Each row is where one point has got to under a steady rotation. How many ticks took it there?
The counts run from 0 to 386.
[  0  -9  -1   8  -7   5  -3 -14  -3   1   0  -4 -17   8  13  -2   5 -15
   4   1   9   7  -3  -9   4  11  15  10 -11   8 -13  15   7  15  11  -6
 -12  -5 -12  -4   8 -23 -10   0   6   1  -9  13   3   4 -15   5   4  24
   4   5  -2 -12  -2   8  -4   6 -10   5   4  -4  14  -8   1  21  -2] | 153
[ -8   1  -8  12   1   0  -3   6  -5   2   5   0 -19   8  22   3  -2 -10
  -1   0  -5  25  -5   0   5  11   7  10   0   0  -9   9   1  17  -1  -3
  -1   3  -3   2  10 -22   1  -5   7   6   3  17  12 -14   3  -7  12  23
  11   2   5 -15  -7  20  -5  11  -2   1  -7  -6   3  -9  -2  -4   3] | 116
[  1  -5  -3  15   4  -4  -3   6  -1   0   8  -8 -18   9  20  -2   0  -9
  -5   2  -1  28  -5  -1   1   7  10   6  -3  -6  -4   4  -3  15  -7   4
  -2   1 -18   0   7 -19  -7  -4  13   4  -4  18   7 -14  -2  -4  10  20
   8 -13   5 -13 -12  13  -2  16   6   2  -2   6   3 -13   2  -1  10] | 16
[  0  12   1   5   6  -4  -2   2  -9  18  17  -4 -15  10  22   5  -7  -8
  -2  -5  -1  17   3  -9   8  14   6   7  -6  -3  -6  10 -13  -2  -9   3
  -1  -2  -3   2  18 -25  -4  -9   9   1   5  22   0  -3   4  -2   6   7
   5  -6   1  -9 -11  13   5  10   6   4  -9  -7   5  -9  -8  -3  18] | 330
[ -2  -5   7  -1  11  -7   0 -16  -8   1   7  -4  -6   5  20   5 -15 -10
   6   2   5  13  15  -9  11  13  18  10  -6  15   1  18  -2   7   3  -3
   1 -12   0  -3  24  -9  -3  -1 -10   9  -3  17  11   3 -19  -2   1  14
  11   4   1  -2   9   1   4   3   0   0  -9 -12   5 -17  -5  19  -3] | 336
[ -7  -3  -1  12   3  14 -11  -6  -8   6   2  -2 -12   5  25   5   1 -19
   2  -4   3  16  -2 -14   5   7   8  14  -4  -8  -2   6  -5   6 -17  -2
 -12  -6 -10  -8  14 -15  -2 -10  -2  10 -14  24   5  -9  -7   5  12   8
  11  -4  -1   7  -5   6   1  10   4  -8   4   1   6 -18  -1   9  -4] | 146
[  8   4  -1   8   1   2  -2   5  -6   1  12  -1 -15  10  12   1   9 -17
   6   0  13  18   1   0   1  11  18  13  -3   1 -11  12   3   9   4   5
  -5  -9 -19   3  13 -15 -16  -7   7   4 -11  -7   1   2 -14   0   2  32
   4 -13   5   8 -11   3   4  16  -2   8  -4  -4  -3 -10  -4  -2   1] | 151
[  9   4   3  11  10 -19  -4   5  -7   3  18 -17   0   9  18  12  -9  -6
   3   8   4  13   9  -7  10   6  15  10 -17   4  -2  20  -3   5  -3   6
   2  -9  -9   6  16  -2   1   0  -3  12  -2   4   4   4  -7 -14  -2  23
   8  -4   3   2   2   8   8   8   2   5  -9  -9   3 -20   5  -1   4] | 235
[  2 -10  13   4  -1  -8   2 -10 -13  10  13  -2 -16  17  10  -5  -7 -14
   4  -1   8   8   4  -5   8  10  14   7  -7   7  -7  14   8   8  -1  -3
  -5  -4 -12   8  19 -27  -8   5   9   6  -3   3   4  11 -13  -2  -6  17
   4   3   5 -13   3   2  -2  -1  -4   0   2 -11  14  -4  -2  22   0] | 61
[  3  -4   8   0   7  -4  -4 -11  -7   8  12  -3  -5   5  20   7   0  -2
   6   9   3   8   5  -5  11  11  16   7  -9  12 -10  18   2  18   3   3
  11   1  -9  -3  -2 -10  -4   2  -2  14  -9   9   3  -6 -13  -3   9  23
  10   4  12 -14  -6   9   1   0  -4  -6  -4  -7  20 -22  -9  11  -6] | 41
[  7 -12   6  10  -1  -2  -8  -2  -2   2  -3  -3 -10   7  19   5   5 -11
  11   5   2  13  -1  -5  -3  -1  21  15   2   5 -11  18  17  23  -1  -1
   4   4 -16  11   4 -12  -3   5  11   0  -6  -3  -5 -10  -7  -3   0  25
   6   5  14  -4   1  11   2   8   5   4   0 -10  13 -11  -5  16 -10] | 49
[ -1  -1   6   5   5   0  -6  -9 -14  12   8  -1 -10   5  22   7  -1 -20
   4  -1   7   4   4  -7  -1   2  12   9  -4  10  -6  15  -7  14 -11   3
   1  -2  -4  -2  22 -20  -6  -4   1  -4 -12  19   1  -4  -9  15   8   5
   9   0   5  -5  -9  -3   4   7   7   3  -5  -3  10  -9 -17  19  -2] | 38
[  8  -6  -8  15  -1  -4   2  -2 -12  -3   4  -7 -16  15  14   5   2 -23
   6   6   5   9  -3  -7   5   4  14  10  -9   5  -7  16  12  12   1  -3
  -7  -5  -8  12  18 -15  -4  -3  -1  10  -1   1   5   6 -12  -4  -2  29
  16   8   1   5   7  11  -1   7 -10   4  -4 -15   3 -12   5  12  -5] | 21
[  1  -7  12   2   0  -9   0  -1  -5   8   9   5 -20  18  18  -7  -6  -5
  -2  -3   4   5   2  -5   1   8  11   7   0  10  -9   8   1  16   3  -5
  -6   9 -14   6  16 -33 -12   8  17   0   1  15   4   6  -7   3   2  15
   7   0   7 -20  -4   6   1  -2  -2   2  -5  -6  15  -6 -14  19   5] | 292
[  1  13   8   5   9  -8  -4   4 -17  12  16  -4 -11  15  20   3 -13 -15
   3  -5   5  11   4  -3  10   6   8  10  -3   4  -6  10 -14   1 -10   8
   1  -7  -9   7  30 -19  -5  -6   2  -4   3  12  -3   0  -5   2  -3  11
   3 -11   5   4 -11   5   5   7   6   7  -6 -10  -5  -9 -11   4  14] | 99
[  0   9  -2   8   5  -1  -2   4  -3   0  12  -2 -19   8  21   4  -5   4
   7  -7  -3  18   9  -6  14   8   7  17  -2   5 -13   6  10   8  14  -7
  -1   3  -6   5   9 -20  -7   2   8  13   8  -1   5  -2  -8  -6   5  30
  13   8   6  -7   0  16  -2   5  -5   8 -16 -14   5  -7  -4  -7   6] | 319
[ -4  -6   8  11  11 -16  -3   1  -4   1  10  -2  -7   9  24   3 -10  -5
   2   5   1  27   1   1   8   5   8  10  -3   0   4   7  -1  15 -12   4
   3  -5 -10   9  11 -15  -1   3   7   6   1  17   9 -16   1 -10   2  14
  11 -11  12 -20   1  10   5  12  10  -2  -6   1  -5 -14  -5   4   1] | 108
[ -4  -2   6   7   0  11  -7  -5  -8   9  -3  -1 -10  11  15   4   3 -23
   7   1   1  12  -8 -11   4   8  17   7   0  -5  -6  18  -3   9 -13  -1
  -1  -5 -19  -6   9 -14  -3  -9   0   4 -11  14  -6 -10  -8   2   5  14
   1  -7  -5  14 -11  18   5  13   1  -3  13  -4   6 -18   0   7   0] | 377
[ -2  13  -4   2   1   8  -6   6  -5   3  10  -5 -18   9  16   4  -1   1
   4  -9   2  13   2 -13  13  20  12  16   3  -4 -12   8   2   6   7  -7
  -1   3 -14  -7   6 -18  -7  -6   8  15   2   5  -7  -6  -5 -11   6  25
   5  -1   1   5 -15  19   8   9  -1   8   2 -12   7 -12   1  -9   8] | 318
[ -3   5   5   6  10   0 -14  -3  -2  12  11   1 -12   7  23   7   0  -8
   0   2   1  10   3  -6   8   8   8   7  -7  -3  -6   5 -13   5 -17   6
   3   7 -10  -3   6 -13  -2  -9   9   7  -9  22  -2 -13  -1   1  13  11
   8 -12   6   3 -16   5   7   8  10   0  -2   2   9 -23 -13   0  11] | 270
[  8   0  -3  11   6  -9  -5  -1  -9  17  24 -11 -15   7  17  18  -8  -9
  -3   5   1   7   6  -8   7   5  12   4 -19  -1  -8  11  -7   0  -5   6
   4  -5   4   3  12 -16  -9  -6   7  11  -9  14   6   7  -1  -3   8  23
   5  -3   3  -6   0  13   0   8   3   7  -6  -2  13  -7   2  -4   9] | 267
[ 12  -6  11   7  12 -10  -7  -8  -7   6  11 -12  -3   5  17  11  -4  -3
   5   7   0  11   4  -5   8   1  20   9  -8  10  -7  19  11  15  -7   6
   8   7 -14  16   7  -6  -2   7   4  13  -8   0  -2  -7  -8 -15  -2  22
  13  -6  13  -8   3   6  10   3   8   3   1  -6  12 -17 -10  13  -5] | 172
[ -2  -6   7  13   8  -6  -1   2 -13  19  17  -1 -16  11  22  10 -10  -7
  -2  -1  -5  11   2  -9  15   1   7   5 -10  -3  -4   8  -5  -2 -13  -1
  -1  -2   0  15  16 -19 -11   0   5  10  -5  13   3   7   0  -8   3  14
  14  -5   8 -14   1   9   7   2   8   2  -6  -6  11  -9  -5   2   3] | 299
[  4  10  -2   7   3   3 -13   3   9  -3   1  -9 -13   9  21  -3  -2   3
   1 -13  -1  18   6 -14   5  15  17  18   3 -11 -10   4   1   9   6  -6
  -9   7 -16  -5  13 -14  -2  -7  13   2   2  19  -3 -11   2   0   5  15
   5   0  -1   9  -9  12   4  11   6   9  -3  -6   0 -11   1  -5   5] | 218
[ -1  -2  12  -1  -2  -1  -3  -7  -3  12   4  -4 -14  16  10  -4  -8  -7
   3  -7   6   1   7 -16   6  20  16   6  -8   0 -11  16  -4   3  -4  -9
 -10  -3 -17  -3  14 -24  -6   0   6   1  -4  18  -4  10  -7   1  -4   9
  -1   2  -2  -2  -3   9   3  -1   3   1  12 -12  17  -7  -4  23   1] | 62
[ 11   1   0   9   7 -15  -1  -1  -7   3  17  -3 -15  14  16  -2  -2  -6
  -4   5  12   7   8   1   0   6  14   9 -15  18 -11  10   6  12   6   1
 -10   2  -6   9  19 -15  -7   1   9   5  -4  11  10  10 -13   3  -3  21
  13   2   7 -14  -3  -3  -2  -2  -9   9 -13  -5   7  -6  -5  19   3] | 29
[ -3  -2  -9   8  -1 -13  -5  10  -9  12   3   6 -22  12  19  -2   2  -3
   6  -1  -9  15   1  -5  10  12   8  11  -8   0 -11  11   6  18   0 -15
  -2   5  -8  12   4 -28   3  -6   7   4   3  13   7   6  -5   0   4  19
   9  11   8 -10  -6  18  -5  -2   0  -6  -6  -6  16 -13  -8   9   2] | 25
[  5   6   3   0  11 -15  -1   0  -3   4  20  -3  -7   2  20  12 -12   8
   6   1  -2  14  11  -8  15  16  11  15  -7   4  -5  19  -3  10  13   3
  13  -6   1   2   8  -8  -6  -3   0  12   4   8   9  -1  -3 -12   8  26
   8  -2   3 -10   1  15   1   4  -1   2 -13  -8  10 -19  -3  -3   7] | 104
[  4  12   0   7  17 -11  -4  -1 -16   7  13  -7 -12  13  18  -5  -3 -12
  -8   5  11   6   2  -3   6  16   8   2 -10   9  -8  11 -13   7 -14   5
  -3   3 -16  -3  15 -11   0 -11   6  11  -1  18   3   0  -6  -4   4  13
  10 -13   1  -4 -15   7   5   5  -3   4  -1  -4   6 -15  -4  10  16] | 131
[ -5   4  11  -2   5   7   0 -13  -7   7  17  -4 -13   4  15  10  -6  -9
   1  -3   6  11   7 -12  11  14  16   6  -6   2  -5  12  -7   2   0  11
   0  -9 -13  -8  15 -15 -15   2   3  16  -7  12   1  -6 -11  -5   9  19
   0 -14  -6  -8  -5   6   6  15   0   1  -1  -3   0  -9   2  -1   8] | 306
[  5   7   1   8   1  -7  -6   8   1  -4  11 -11  -6   2  24   9  -4  -6
  12  -1  -1  26   3  -2   2   7  16  18   1  -2  -8  14   0   9   4   6
   5  -8 -11   1  14  -8 -11  -8  12   0  -5   8   1 -16   3  -1   3  22
   5 -10   4   2  -9   8   6  14  13  12  -9  -3  -7 -14  -5  -9   6] | 342
[  6  -7   5   4   5 -18  -4  -1  -7   9  11  -6  -5   9  19   3  -1  -8
   5  10  -4  19   2   1  -2   6  15   5  -8   6 -11  20  -1  20  -3   4
  12   2 -11   6   1 -13  -1  -1  11  -2  -9  16   1 -11   0  -3   7  21
   5  -5  11 -12  -8  11   3   6   5   2  -2   3   8 -15 -11  12   4] | 140
[  2   7   3  10   3  10  -5 -13  -7  -3   2 -13  -8   6  16   5  -5 -17
   3  -2   7  15  -8  -6  -1  17   9   9   2   8  -3  14  -4  13  -4   5
  -7  -4 -14 -14  19 -16  -2  -8   7   5   0  22   2 -13  -7   4  10  12
   7  -6  -7   3  -6   6   4  11  -2   7   3  -7  -1 -14   3   8   0] | 345
[ -3   7 -14  13   7  -6  -3  12  -5  -1   6   1 -13  10  14  -2   2  -5
   3  -6   4  24   4  -3  12  10  11  20  -1 -11  -2   6   1   7   1  -7
  -8  -6 -13   6  16 -12  -3 -12  -3  10   0   1   3  -6  -8  -6   3  25
  11  -6   2  13  -5   9   0  12   2   1  -9  -9  -5 -14   1  -8   4] | 350
[  8  10  -1   9   4  -9 -11   6  -5  16  13   1 -10  10  23  11   3  -6
   4  -3   3   7  15 -11   9   4  16  16  -9 -10  -6  10  -5  -3  -9  -1
   1  -2  -6   6  20  -8  -6 -10   5   6 -11  13  -7   5  -7   0  -6  12
   5  -2   6  17  -7   7   8   7  15   4  -6  -6   5 -20 -10   0   5] | 35
[  9  10  -2  13   4   3 -11  -1   1  -4   0 -10  -8  10  18  -1   6 -14
   0   2   9  13   2  -7   0   9  14  15   1   1  -7   5   2  11  -7   0
 -11   5 -27  -4  12  -6  -3 -11   8   7  -6   9  -3  -8  -9   1  -1  19
   7  -4  -1  19  -9   8   7  10  -4   7   5 -11  -1 -20  -1   6  -1] | 19
